128 stands for zero in the data rows.
Some points:
[134 157 189  88 134 170  77 126 176 103 131  92 148 246 157 176  60  91
  97 125  82 130  95  81 128 161 164  97 119  33 157 151 123  91 148  95]
[125 155 177 169 145  62 148 171 193 142 175 110 175 188 151  88 113 120
 174  93  95 106 180 149 132  84 121  66  96 185  19 127 171 178 132 163]
[174  83  77  69 164  72  90 171  84  84 120 115 167  70 162  97 153 161
 118  84 103 179 177  67  94 102 114 199 161 120 146  81  84 146 124 141]
[107 192  76 172  85 166 120 167  82  96 148  71 115 113 120 146  69 103
 155  93  85 139 159 151 159 167 124  96 146 173 161 165 101 152 127  82]
[150  96 103 157 123  86 130 106  83  89 201 166 159 159 154  63 169  91
  97  91  76  98 172 169 146  90 133  80  96  91 148 119 104 131 128 177]
[ 94  92 174  56  76  79 180 137 144  72 153 186 180  68  51 185 145 121
  92 142 176 154 166  73 181 165 146 125 169 155  77 132 125 108 176  79]
[152 156 188 116 110 102 125 101 178 168 113 103 181 112 170  66 151  90
 178  95 160 157 181 185 185 149 153 181 153 174 146  69 153 132  97 173]
[111  91 170 128 144  83 140 142 137 124  95  89  54 101 129  93 119 119
 178 144 150 122  58  46 101 174 121  89 110  64 106 112 128 163  90  99]
[135 158 149 166 149  85 124 115  67 144 129 188 149 124 153 160 145  87
 174 109  79  99 169  83  54 182 157 106 128 161 130 104 101 180 156  74]
[197 161 112 135 122  92 101  90 165 151 168 152 151  45 173  83 117 111
  99 114 170 196  89 101  86 106 115 152 137 146 104 120 177 189 107  65]
[129 176 150 140  99  97 181 107 175 183 177 102  41  99 182 192 167 175
 106 117  91 122  90  77 146 109 125 175 180  94 171  50 226 107 109  77]
[ 41 190  77  31 216 130 168 149 178  87  54 167  98 108 136 174 136  57
  97 155  90 150  83 174 159  82 155 104  55  92 112 112 162 229 124 152]
[159 184 173 172  92 176 132 109 159 170  57 105 178 114 157 180 148  89
 161 136 153 187  86 170  91 158  88  94 166 133  60 121 151  70  76  89]
[146  71  84 121 177 114 135 157 151 108  73  79  94 128 116 115 140 129
 179 151 167 106 164  83  79 164 130  80 128  63 100 144 159 177  61  83]
[140 184  82  89  89  71 119  89 134 192 168  77 185 112  48  64 132 204
  91  59  87  87 113  77  56  90 151  76  96 103 154 144 183 173 135  83]
[109 190  92 148 151 149 113 125 128  99 165 169 164 102  98 169 116 103
 188  68 131  96  68  75 171 118 138  98 100 134 123  96  98 187 148 160]
[150  75 116  83  85 170 113 125 107 125 156 187 162 154 141 199 213 123
  90 108 164  57 140 186 153 162 169  63  82 143 174 118  96 179 135  86]
[ 62  75  68 191  42 174 153 178 128 183 143  83 175  98  65  92 136 109
  76 185 146 172 148 144  75 162 171 110  45 112 101  59 190  99 152 154]
[155  86 146 129 141  94 103 112 158  80 126  84  62 210  99 102  45 199
  97 162  79  82  77 108 151  73 157  68 176 197  18  32  69 116 101  94]
[178 103 158  99 156 160 199 187  70 156 133 104 137 177 152 110 122 140
 171 196 164  70  84  65 171 115  64 112  97 182 131 159 237  82 178 180]
[129  95  82 111 135 167 115  64 135 140 167 155 147 162  98 175  78 122
 113 170 161 113 164 171  54  91  31 185  99 156 147 155 123 163 110 172]
[114 166 170 106 143 101 161 132 155 101 148 167  64  10 116 116 112 129
 162 168  85 119 162 162  70  81 124  78 114 100 144 118 120  84  81 192]
[145 156 154  72  92 159  92  64  64  88 172 107 108 106 191 163 107 244
 108 111 195  56 158 153 153 144 161 109  40 138  31  50 128  80  79 114]
[ 97  76  82 133 144  58 170 168 158 168 159  70  79 140 187 197 137 135
  96  93 190 186 192 144 133  68 147  64 145 131 152 168  96 170 200 175]
[140 166 152 155 148 156 255  23  89  72  37 135 116 184 178  95 112 245
 102 132 168 156 166 153  96 176  93 123 175  72 178  47 141 189 183  90]
[110  88 179 173  89 173 100 171  88 128 137 185  87 111 161 102  60  96
 175  86  77 124  81 162 163 107 126  92 152 139 172 133 100 104 134 102]
[ 34 115  59  65 116  93 113 122 112 166  99 102 128 183 188  79 117 107
 155 165  77 129 100 102 159 190 156 172 130 180 138 139  80 119 114 106]
[198 184  93 140 153 165 135 113 182 177  98 195 141 120 164 151 166 143
  88 123  71 184 100 102 168 103 172 136 163 134 104 123  73  93  74  89]
[192 158 159 114 188 164 240 206  91 156  68 100 199 102 139  94  58 243
 102 183  91  96 104 162 167 108 107 149  74  85  97 151 140 133 218 159]
[167  82 110 137 116 185 128 112 186 177 131 207 144 126 172 171 142 120
  67 105  74 161 175  47 163 104 125 182 142 184  98  86 174 145  99 144]
[ 71  72 136 159 189 175 124  80 147 162 115  79 170 124  86 109 146  97
  78 157 107  80 111  84 169  67  75 179 201 114 185 126  96 163 106  89]
[ 93  84 104 160  85 167 107 166  99 120 115 168 103 106 144 160  34 100
  61  80 191 116  82  99 147 103 137 100 140 155 166 155 107 160 121 167]
[133 179 173 101 161  73 157 201 107 122  92 100  99 138 129 113 106 108
  86 184 159  86 171  68  48 167  61 191  43 203 184 152  68  48 103  89]
[150 164 167 146 239 144  80  61 143 159 150  85 131  70 112 166 145 107
  82 184 104  61 167 159  92 195  99 143 157 135  75 138  98 177 233 174]
[106  77 106 101 160 179 166 129 144 104 139  91  79  43  90  76 159  78
  90 159 154 138 177 186 181 158 130  69 111  95 119 121 131  90  80  93]
[172 179 147 123 121 190 100 103 183  95  59  97 154 109 145  92 169  97
 165  91 161 137 173  82  59 152 153 129 166 139 155  71 156  58 116 195]
[111 170  86 162  95 138  59 133 143 185  84 193 144 147 108  93 143 142
  89 177 184  76 104 153  68 184  60 115 209  83 161 140 127 100 156 176]
[108 192  74 164  83 153 124 171  95  92 169 108  90 110 147 168  62 117
 174 108  99 118 182 151 155 160 118  71 168 163 175 155  95 108 105 181]
[110 165  90 105 188  95 139  64 129 169  90  80 116 145  57 148 155 193
  89  60  65 107  79 159 137 182 128  78 103 204 163 133 186  79 100 180]
[144  88 100 160 150 135 105 144 139 199 109 164 170 133 173 165 141 159
  84 111 163 171 177 157  95 145  90 158 141 138  62 102  82 119  56 148]
[141 149 193 145  77  82  96  69 141 153  69 164 137 182  68  88 148 112
 103 156 200 115 119  83 186  97  75 132  83  91 160 166  86 125 121 179]
[138 155 185 104 123  87  93 112 152 102 176 157 157 216 131 101  44  87
  61 136 103 147  91 125 142  94 146  84 161  95 163 140 129  62 139  90]
[170  97  82  98 122 149 121 108 158 150 145  80 136 180  84 172  30  92
 167 144  96 130 184 143 124 139 199 132 198 144 164 140 121 105 150 170]
[121 169  83 197 175 172 120 102  78  70 157 168 158 156 118 172 102  92
 187  96 171 128 152  69 162 104 153  93 105  71 122 113 126  73 150 110]
[ 93 105 167 162 101 161 105 156  84 140 108  82  95 135  99  96  95 111
 168 101 169 106 192 144  97 145 199 202 140 111 154 161 107 182 101  81]
[113 100 185 172 133  86 133 166 199  76 123 114  66 130 172 105 152 138
 100  74 150 204 137 173 146 205 165 166  75 167 149 167  82 104 209 118]
[ 85 102 138  72  73  93 194 134 146  95 195 128 174 122 108  94 149 116
 167 140 158 143  91  56  84 172 155 105 150 117  80 148  96  88 163 106]
[154  79  80 143  79 162 117  64 137 149  67 189 117 171  85 102 152 115
 186 164  66 125 102 155  55  88  83 142  74 105 142 161  90 111 131 154]
[118 178  71 100 190 125 123 184 160 101 145 198  69 148  85  79 138 147
  87 147 169 135 173 161 141 177  92  96 120  95 113 109 166 116  84  87]
[ 83 185 168 159  37 166 112 158  64  77 129 101  74 151 194  92 155  91
  83 134  94 105 171 133 135  85 134 139 175 160  87 171 128 180 111  82]
[112 125 164  33 132 168 177 152 142 157 158 123  71 132  71 182 164 110
 159  49 147 107 101 144  48  80 113 185 162 122  60 151 116  80 210 109]
[195  88 145 148 203  89 186 201 110  94  59 177 146 140 104 113 139 153
 176 163 159  51  88 172 160 107 106 177 110 153 167 154 211  89 166  69]
[158  84  77 110 114  73 102  88 172 103  66  87 177  80 175 125 156 114
 168 111 181 156  85 187  98  74 149 123 164 131 142  94 129  67 114  97]
[ 74 164 138 133 104 165 156 163 168  57 149 104 191 119  88  95 157 171
 167 175  97 159 103 153 118 173 160 189 127  61  99 109 119 137 139 184]
[ 92 101 169 147 118  52 110 148  92  96  87 171  90 109  82 181 163 134
  79 173  81 136 165 182  86 102 169 164 121  81  75 119 225 169 112 180]
[ 88 167 170 163  98  64 124 148  65 131 126 159  82 175 123 177  91 110
  99 117 191 118  48 154  94 130 181 200 149 128 139 163 113 170  69 200]
[ 81  75  93 148  62 147 118 109 193 104 132  98 106 117 180 170 113 179
 162 103  69 112  87 178 148 203 143 189 123 117 151 208 207 106 107  93]
[159 177 119 141  81 153 121  85 141 179 120 140 136 115  91 164 145 114
  82 167 102 116 164  64 182 104  93 161  48 119 164 181  87 169 132 157]
[ 98  94 153 118 136 103  82 157  80 103 167 172  92 146 134  71 111 136
 170 131 103 134 164 101 178 114 158 149 190 172 153 176 156 158  92 165]
[165 159 106 109 118  85 118  98 172 173 145  88 158 122 168 107 171 110
 173 125 180 158  71  79 169 103 160 153 151 165 136  92 147 146 107 184]
[176 158  92 106 121 161  94 171  60  57  82  84 162 131 139 182 191 164
  90  96  68 196  94 123 161  70 112 152 172 101 117  97 102 120  91 175]
[208  93  57 190 144 163 125 103 137  98 159  91  58 127 105  84 158  72
  92 172 164  72  57 160 154 130  86 148  91 173 128 143 100 168 195 153]
[ 69  94 109 179 144 177 143 149 100  89 188 169 177 132 155  75 118 166
  90 127 156 157  77 145  61  65 189 113 138 174 163 189  86 124 122  91]
[129  87 179 125 130 157 103  67 131 129 161  73 146 149  92 169 116 118
 192 177  93 133 165 154 157 165  38 150  91 175 158 147 119 160 117  62]
[190  88 194  75 140 175  94 175  57 146 173  98 167 137 150 171 177 161
 175 107 150 207  68 159  76 188 119 114 138 158 159  72 106 191  89 149]
[113 123 141  19 133 170 171 155 116 214 179 102  90 120  92  70 171 107
 148  61 159 105 109 166 161 103 117 162 179  86  52 159 116  66 194  81]
[138  97 100 181 163  48 115 110  53 118 130 156 176 135 115 179  84  75
  92  80  96 131 152 149 161 195 142 110 111  41 129 118 124  57 143 100]
[ 59 103 156 175 163 161  52 100  67 193 139 115  87 114 162  93 154 186
 161 125 171 216 168  81 169  72 154 109 112 169 123 174 190  92 190 145]
[138 177  83 156  82  71  90 100 144 182 114 160 139 113  83 166 138 129
 202 195  98 119 110 171 164  62  78 166  73 113 153 137  75 138 149  71]
[128  58 174 107 165  92 142 136 154  93  94 195  79  59 107  99 132 145
 188 140  90 114 150  74 151 112  98  60 118  63 114 121 141 133  90 176]
These points spread out most along one direction. Take the direction at right angles to it along which they spread out most. Go by this last direction. For each point below, how far along it does it lie, from 0 to 99? 50 is the average, and the first point above lies past it. One standard deviation of the points above along it is 16.
[195  88 145 148 203  89 186 201 110  94  59 177 146 140 104 113 139 153
 176 163 159  51  88 172 160 107 106 177 110 153 167 154 211  89 166  69] 78
[109 190  92 148 151 149 113 125 128  99 165 169 164 102  98 169 116 103
 188  68 131  96  68  75 171 118 138  98 100 134 123  96  98 187 148 160] 51
[167  82 110 137 116 185 128 112 186 177 131 207 144 126 172 171 142 120
  67 105  74 161 175  47 163 104 125 182 142 184  98  86 174 145  99 144] 27
[112 125 164  33 132 168 177 152 142 157 158 123  71 132  71 182 164 110
 159  49 147 107 101 144  48  80 113 185 162 122  60 151 116  80 210 109] 48
[152 156 188 116 110 102 125 101 178 168 113 103 181 112 170  66 151  90
 178  95 160 157 181 185 185 149 153 181 153 174 146  69 153 132  97 173] 21
[150  96 103 157 123  86 130 106  83  89 201 166 159 159 154  63 169  91
  97  91  76  98 172 169 146  90 133  80  96  91 148 119 104 131 128 177] 57
[ 62  75  68 191  42 174 153 178 128 183 143  83 175  98  65  92 136 109
  76 185 146 172 148 144  75 162 171 110  45 112 101  59 190  99 152 154] 51
[155  86 146 129 141  94 103 112 158  80 126  84  62 210  99 102  45 199
  97 162  79  82  77 108 151  73 157  68 176 197  18  32  69 116 101  94] 45
[ 69  94 109 179 144 177 143 149 100  89 188 169 177 132 155  75 118 166
  90 127 156 157  77 145  61  65 189 113 138 174 163 189  86 124 122  91] 52
[134 157 189  88 134 170  77 126 176 103 131  92 148 246 157 176  60  91
  97 125  82 130  95  81 128 161 164  97 119  33 157 151 123  91 148  95] 54
[150  75 116  83  85 170 113 125 107 125 156 187 162 154 141 199 213 123
  90 108 164  57 140 186 153 162 169  63  82 143 174 118  96 179 135  86] 55
[107 192  76 172  85 166 120 167  82  96 148  71 115 113 120 146  69 103
 155  93  85 139 159 151 159 167 124  96 146 173 161 165 101 152 127  82] 56
[129  87 179 125 130 157 103  67 131 129 161  73 146 149  92 169 116 118
 192 177  93 133 165 154 157 165  38 150  91 175 158 147 119 160 117  62] 69
